One turn moves every row onto another: examples first, then more rows asked
Z_511: [ -3  10 -26   1  10 -11  12  -9  -5 -39   2  12  14   9   3  12   4]
Z_585: [ -6  27  23   8 -11   3 -20  34   4  27   0 -12  -3  -6  -4  -8  -3]
Z_67: [ -9  26  10  10 -17 -10 -26  32  -6  25   2  -5  -4   9   0   2   4]
Z_65: [ -8  23  13  10 -13  -4 -27  34  -3  25   4 -11  -1  10   1  -1   8]
Z_223: [  7   5 -12 -18  10  20  22 -18   5 -27 -11  -2 -16 -11  -4 -13 -14]
Z_608: [  4  24  10   2 -19   8 -27  31  12  30   6 -11  -6   8  -1  -5  -1]
Z_409: [  1   6  -3  -6  33  -6  30 -12 -10 -15   1   0  13 -14  11  -7   1]
Z_561: [  5  22   7   0 -23   3 -27  31   9  28   9  -7 -11   7  -3 -11  -3]
Z_163: [-12 -13  -1  -3  30 -14   0  -6  -1 -34 -13   9  16   4  -8   7   0]
Z_89: [  0  21   6   5 -23  -6 -28  31   1  26   6  -5  -8  14   0  -1   3]
Z_487: [-10  25  21  11  -9  -3 -23  35  -3  25   1 -12  -1   0  -2  -4   4]
Z_19: [-17   6 -16   2  15  -5  14  -6  -6 -41  -7   6   8 -16   1   7   0]
Z_910: [ 21   9 -22 -18   5  14  19 -20   6 -25  -2   5 -11  13  -2  -8 -10]
Z_521: [-11  25  14   9 -15  -5 -25  33  -7  26   2 -13   4   7  -1  -1   4]
Z_254: [  0  -8 -31 -11  18   1  11 -16  -5 -11  -1  -1   3   8  24  11  11]
Z_378: [ -2  -9 -16 -10  27  -9  -9 -11   5 -32   0  11  17  23  -5   3   6]
Z_392: [ 13   4  -5 -10  24   2  31 -11  11 -14   4   3  12 -23   8  -7 -12]
Z_220: [  1  26  18   3 -15   9 -22  32  11  30   3 -12  -6  -2  -3  -9  -6]
Z_127: [ -1  14 -21  -6  31 -19  -4 -12   1 -25 -18  11  18  24  -2   0  -7]
Z_908: [ 16  11 -29  -9   5  -1  14 -16   2 -30   4  11   4  23   2   4  -1]
Z_40: [  0  28  14   0 -17   7 -23  31   9  27   6  -8 -11  -5  -5 -15  -7]
Z_488: [ 12   3 -25 -16  22  -9  -4 -18   5 -17 -23   7   1  33  -2  -4 -11]
Z_507: [-12  -8   9  -8  31  -1   8 -11   6 -28 -25   6   7 -11 -10   5 -14]
Z_669: [  0  22   8   5 -18   1 -29  32   4  28   7 -10  -4  14   2  -1   5]
Z_771: [  2  24  13   0 -20   9 -23  30   9  31   4 -14  -4   1  -4 -10  -7]
Z_266: [-13  -1 -11  -9  30  -6  -3  -4  17 -31 -20   4  11 -19  -8 -14 -19]
Z_791: [  0 -11 -15 -19  21   5  -3 -10  20 -23 -26   0  -5 -11  -8 -18 -23]
Z_568: [ -1   1   3 -19  29  17   8 -18  17 -19 -24   4  -1  -7 -10   0 -21]
Z_78: [-12   3  -9  -7  15  10  19 -11  -1 -35 -13   0  -6 -25  -2  -5  -8]
Z_824: [  3  21   7   1 -23   5 -27  30   6  31   6 -13  -3  11  -1  -5  -1]
Z_894: [ 12  -9 -21 -22  17   3  -3 -17  14 -16 -27   1 -10  16  -5 -13 -19]
Z_719: [-14  32  17  10 -11  -6 -22  33  -6  24  -1  -7  -4  -3  -2  -2   1]
Z_20: [ -3  22   8   5 -20  -2 -28  31  -2  28   5 -13   1  14   0  -1   5]
Z_434: [ 12 -11 -33 -16   9   8  13 -14  14  -9   2   2   3  -1  21  11  -2]
Z_870: [  9   0 -21 -22  25   9  -9 -18  16 -23   0  10   9  28  -4  -2  -2]
Z_500: [-10  33  19   5 -11   3 -21  32   2  26   2  -8  -7 -10  -5 -11  -5]
Z_695: [ -5   0 -16  -6  30  -6  20 -15 -17 -14  -1  -2   8   1  19   1  13]
Z_492: [-13  12 -15  -3  35 -18  -4  -5   7 -32 -17   9  23  -3  -6  -5 -10]
Z_707: [ -5  27  20   3 -15   6 -20  32   4  28   2 -15   0  -7  -6 -10  -7]
Z_584: [-11  28  20   8 -12  -1 -21  33  -4  26   1 -15   4  -4  -4  -6  -1]
Z_753: [ 18  -5 -20 -15  12   9  23 -12  22 -11   4   4   7 -16  13   2 -13]
Z_760: [ 10   4 -12 -27  26  22  -1 -22  23 -17 -12   6  -1  13  -6  -3 -15]

Z_521 moves to Z_584
Z_487 moves to Z_585
Z_511 moves to Z_19
Where do these go?
Z_89 moves to Z_67
Z_266 moves to Z_791
Z_568 moves to Z_760
Z_695 moves to Z_409

One turn moves every row onto another: examples first, then more rows asked
Z_117: [  0 -22  -5  -2  13   0   1 -22   6  23   9  -5   2  -3   6   4   0  24
  26  12  41   7   3 -25 -17  10   9]
Z_248: [  4 -25   6  -7   5  -5   2 -14   1  37  10  -6   8   3   7   7  -7  22
  24  10  45   4   2 -15 -10  12  10]
Z_609: [-15   6  -7   1 -17   0  21   5  -3 -22  33   3   2 -25 -41   0   6 -27
 -11  15   1   5  -5   7   2  -2 -11]
Z_816: [ -1 -14  -7  -3   4  -4  35 -14  -1  14  20   5  18 -12 -24   6  27 -15
  -1 -17  12  -7   7 -29 -13  -6   3]
Z_53: [-11  17  12  -2 -12 -11 -19  -3   5 -15  -7   3 -32  -2 -20  -2  -5  -3
  -4  23 -10  26  13  12  -3  26 -12]
Z_526: [  6 -22   4  -3   3 -14  -2 -20   4  22  -1  -6   2   5   0   9  -7  31
  22  16  39  -2 -10 -21 -14  21   6]
Z_919: [  3  -7 -11  10 -13   0  28  -2 -15 -12  33   8   9 -24 -25  -1   3 -18
 -10  21  -4   0 -17  17  -7   1 -10]
Z_31: [  6  25   3   7  -7  10  19  27  17   8  -4 -21   8  11   3  -8   3 -19
  13 -14  15 -24 -20   2  12 -25  -9]
Z_251: [ -7  12   5   8 -12  -9  -5 -11   2  -5   0  -5 -31  -3 -25  -9   4  -6
  -6  16 -15  35   5  19   3  19 -28]
Z_828: [  8  28   4  10  -7   9  24  24  16   5  -2 -23   8  11   3  -7   0 -21
  15 -13   8 -21 -21   5   9 -18 -15]
Z_843: [-15 -12  10  -1 -17  -6 -20  -9  -2   5 -12  14 -17   6   9  -6 -22  25
  31  20   9  -5  29  -4   4  11  10]
Z_703: [ -7  32   4  -2 -23   6 -19   4  18   7 -16   7  15  25   5  -7 -17  -6
  -8 -26   7 -16 -21   2   9   8 -11]
Z_379: [-10  20  16  -4 -15  -5 -17  -7  -4  -4  -3   2 -28  -6 -25  -3  -7 -13
 -11  17  -8  34   3  20   1  21 -16]
Z_576: [  4 -20   6  -2   8  -4   5 -18   1  28  13   0  11   1   7  -2  -5  20
  24   2  44   2   8 -35  -7   9   7]
Z_921: [-17  10  -3   8  -7   9 -23  -2  13  12   0 -12  14  21  17  -5 -12  -1
  -1 -14  22 -16 -31  -2  29 -17  -3]
Z_87: [ -1 -18 -13  -3   7  -3  29 -14  -4  14  13  11  12 -15 -18  15  27 -10
   2 -18   1  -9  14 -15 -26  -4   7]
Z_56: [  8 -25   6  -7  13  -6   6 -18  -1  27  14   4  10  -3  10   6   5  24
  22   9  31   1   0 -24 -11  16  13]
Z_276: [ -4   0 -15   3 -21   3  22   1  -4 -11  26   6   7 -31 -37  -2   0 -26
  -8  18  -1   7 -11  15  -7  -9  -4]
Z_548: [-16  -6   8   8 -34 -17 -17  -3  -3  10 -10  12 -14  12   0  -1 -25  17
  31  20   0  -3  30   7  -2  13 -10]
Z_6: [  1 -34 -12   1   9  -4  27 -21  -5  15  -3   3  16 -10 -21   6  21  -2
   6 -18  -2 -10   4 -17 -14  -5   7]
Z_538: [-19  -4  14  -6 -16 -10 -12 -11  -2   7  -5  16 -17  12  13  -3 -30  16
  32  22   4  -7  27  -1 -11  14  -2]
Z_745: [ -2 -20 -14  -5   8  -5  37 -16   4  11  17   5  13 -13 -18  -1  31 -14
   6  -7  -6  -3   5 -18 -16  -7   3]
Z_259: [  6 -20  -9  -8   7  -8  36 -18   6  23   5   1  13 -10 -22   7  22 -14
   1 -16   5  -9   5 -18 -20  -8   7]
Z_666: [ -9   6 -14  -2 -14   4  26  -3  -1 -21  33   7  -6 -29 -27   2   7 -15
  -7  25  -1   1 -11  15  -8  -1  -8]
Z_762: [  6  30   2   5 -14  22  -5  33  20   7  -8  -8  22   5 -13  -6  -5 -10
   4 -25  18   6 -23  13   8   0 -16]
Z_241: [-15  -2  23  -1 -12  -8 -14  -8  -2   6 -10  10 -18  13   7 -12 -35  16
  28  16  13  -1  33 -10   6  13  -2]
Z_497: [-21  12  11  -4  -5   0 -17  -5   3  -9   0   4 -28  -9 -23   1  -4  -1
   1  14 -14  36  14  21   0  22 -21]
Z_531: [-21  -5  15  -4 -26  -7 -16 -13  -5  14 -14   8 -23  15   6 -10 -26  12
  28  19   6  -3  27   4   6   7   3]
Z_196: [ -8   2 -14   6 -18  -2  15   9  -1 -18  31   6   3 -24 -32   1   7 -24
  -4  26  -6  14  -3  15 -10   5  -9]
Z_673: [-18  17  21  -3  -9  -5 -15   2   1 -16   1   0 -26  -3 -27  -4 -15  -9
  -5  16  -5  29  14  14  10  22 -18]
Z_758: [  5  32  -4  10 -18  22  -5  28  23   5  -9 -12  19   7 -12  -8  -9  -9
   8 -24  17   8 -20  12   9   4 -19]
Z_343: [-17  12  -2   7  -9  11 -26   4  14  14   0  -8  15  22  15 -11 -14  -3
  -1 -12  24 -10 -27   0  27 -18  -6]
Z_987: [  0  15  17   6  10  -1  -8  18   5  26   2 -15  16  25  18   9   5 -15
  -2 -23  15 -12 -18  -1  11 -17  -9]
Z_310: [  0  11  15  10  12   2  -3  17   2  24   5 -19  18  20  17  14   4 -17
   1 -27  11 -10 -21   3  16 -16  -9]
Z_587: [ -7  34   6  -7 -20   9 -13   8  21   5 -16   8  14  25   3 -15 -15 -10
  -8 -22   5 -15 -22   3   9   2 -12]

Z_251 moves to Z_548
Z_87 moves to Z_666
Z_745 moves to Z_196
Where do these go?
Z_703 moves to Z_921
Z_673 moves to Z_241
Z_987 moves to Z_31
Z_379 moves to Z_531

